In the rows, zero is written as 128.
Each path below is one point turned by a fixed rotation once a step. After each direction that follows a path, write how fast that rotation turns it, in deg/step (0 if it stays still).
Each turn is a multiple of 5 degrees from 10 to 175, or 0.
Each row of a path follows its step; steps can be skipped.
path 1
step 0: [135 135 138 133 132 132 124 133 123 127 128 128 138 138 126 150 127 123
 142 146 142 117 124 128 134 135 135 125 136 122 125 144 126 126 123 124
 127]
step 1: [137 139 138 122 121 128 127 143 133 140 121 126 117 115 120 126 129 143
 131 128 132 140 125 116 134 139 119 144 131 136 133 127 135 126 134 129
 121]
step 2: [126 124 124 118 131 136 138 129 130 138 120 139 119 118 139 140 138 113
 120 111 132 124 129 129 116 137 139 122 128 124 130 129 123 120 124 116
 118]
step 5: [132 133 133 136 132 124 118 130 126 146 123 131 122 113 127 134 129 139
 126 114 133 126 130 132 148 127 123 128 127 127 116 125 111 122 117 126
 116]
step 6: [132 130 126 128 130 127 145 136 114 129 128 127 127 114 121 132 130 106
 121 130 115 122 129 116 125 118 123 129 139 137 138 127 129 127 126 113
 121]
step 7: [118 120 136 134 130 153 134 147 129 136 127 122 136 129 138 134 127 129
 125 144 144 124 124 130 125 130 128 122 133 131 123 131 121 130 131 136
 133]
step 9: [144 120 125 128 135 137 121 135 131 131 117 118 104 126 127 130 140 119
 124 119 130 132 128 137 133 137 122 122 125 134 137 125 124 131 117 116
 123]
step 10: [107 126 137 120 129 126 137 129 122 132 128 123 129 126 129 141 126 126
 121 127 131 139 121 123 135 111 133 122 130 133 131 144 122 122 134 106
 134]
step 11: [129 134 133 127 124 136 146 132 128 134 122 134 126 144 128 123 121 133
 135 141 140 118 127 125 133 130 126 131 136 126 127 113 122 150 128 118
 120]
Directions:
[131 128 128 131 125 125 131 128 124 129 122 129 125 131 131 127 130 126
 126 128 124 130 123 121 128 125 128 129 127 124 129 128 130 131 130 131
 127] | 155
[121 124 130 127 128 127 128 127 124 133 128 126 131 131 132 124 126 122
 132 133 130 129 130 129 125 128 127 129 131 126 125 127 130 130 128 126
 128] | 95
[131 125 128 129 128 126 127 130 130 127 127 128 130 132 124 134 123 130
 126 131 130 129 126 126 123 127 131 128 129 132 120 126 129 131 130 127
 129] | 100
[125 126 128 131 128 130 126 131 129 126 129 132 126 132 124 129 127 123
 129 132 125 133 126 127 132 129 127 128 130 133 132 133 128 125 130 131
 129] | 115
[128 127 131 130 131 131 128 126 133 126 128 131 128 124 129 126 126 127
 126 133 123 127 126 127 129 132 130 126 128 125 130 123 133 130 128 122
 125] | 155
path 2
step 0: [136 139 118 119 117 138 120 127 141 131 136 115 134 128 134 132 121 144
 144 125 132 129 129 121 134 142 113 130 128 122 127 111 129 126 137 120
 131]
step 2: [122 139 133 139 132 136 137 126 126 135 116 122 118 129 131 110 121 124
 128 145 117 129 120 124 124 135 127 136 131 127 151 141 136 127 129 139
 122]
step 4: [132 122 125 119 131 133 128 112 122 118 142 139 118 137 138 142 120 123
 142 133 140 132 130 129 148 123 128 131 121 133 128 132 145 131 132 126
 135]
step 5: [141 129 118 120 123 147 133 110 129 115 145 130 122 134 131 127 119 132
 139 126 120 123 126 125 119 136 135 135 128 121 137 129 118 132 114 126
 136]
step 6: [144 132 137 147 138 122 131 122 132 124 136 124 136 109 124 123 125 134
 142 136 123 130 129 125 119 133 129 130 120 111 136 117 124 122 116 120
 131]
step 7: [137 134 141 147 122 123 127 121 124 127 118 121 137 139 135 127 126 138
 135 137 141 130 130 125 130 122 117 138 120 121 140 122 135 132 139 126
 108]
step 8: [118 145 114 132 123 135 119 126 111 125 138 127 130 148 136 113 127 131
 123 132 124 140 130 127 121 118 129 132 118 125 124 124 139 135 135 128
 119]
step 10: [135 126 124 128 113 129 137 120 142 109 130 137 123 123 133 126 145 141
 135 130 129 129 128 133 130 137 124 137 131 137 141 122 134 113 132 142
 139]
step 11: [131 131 138 122 120 131 123 121 124 121 135 131 122 122 126 120 139 133
 130 122 134 125 117 136 139 143 120 130 103 112 127 114 140 129 119 128
 132]
Directions:
[128 130 130 128 125 123 124 122 131 124 129 127 126 132 128 128 130 127
 125 127 134 129 131 130 132 128 122 129 129 131 128 130 128 129 127 124
 128] | 110
[130 125 130 127 124 127 133 126 130 129 125 133 129 128 127 128 122 125
 131 124 125 130 129 133 128 128 131 129 122 129 128 130 129 130 124 123
 128] | 45
[131 126 129 132 125 130 128 128 125 120 129 132 133 129 129 127 134 131
 125 128 129 129 131 128 124 124 131 125 124 126 128 128 127 127 129 128
 125] | 25
[130 128 129 129 127 127 133 127 128 129 125 128 129 123 124 129 133 126
 126 133 132 130 130 132 127 133 130 131 128 130 130 122 130 131 131 128
 126] | 95
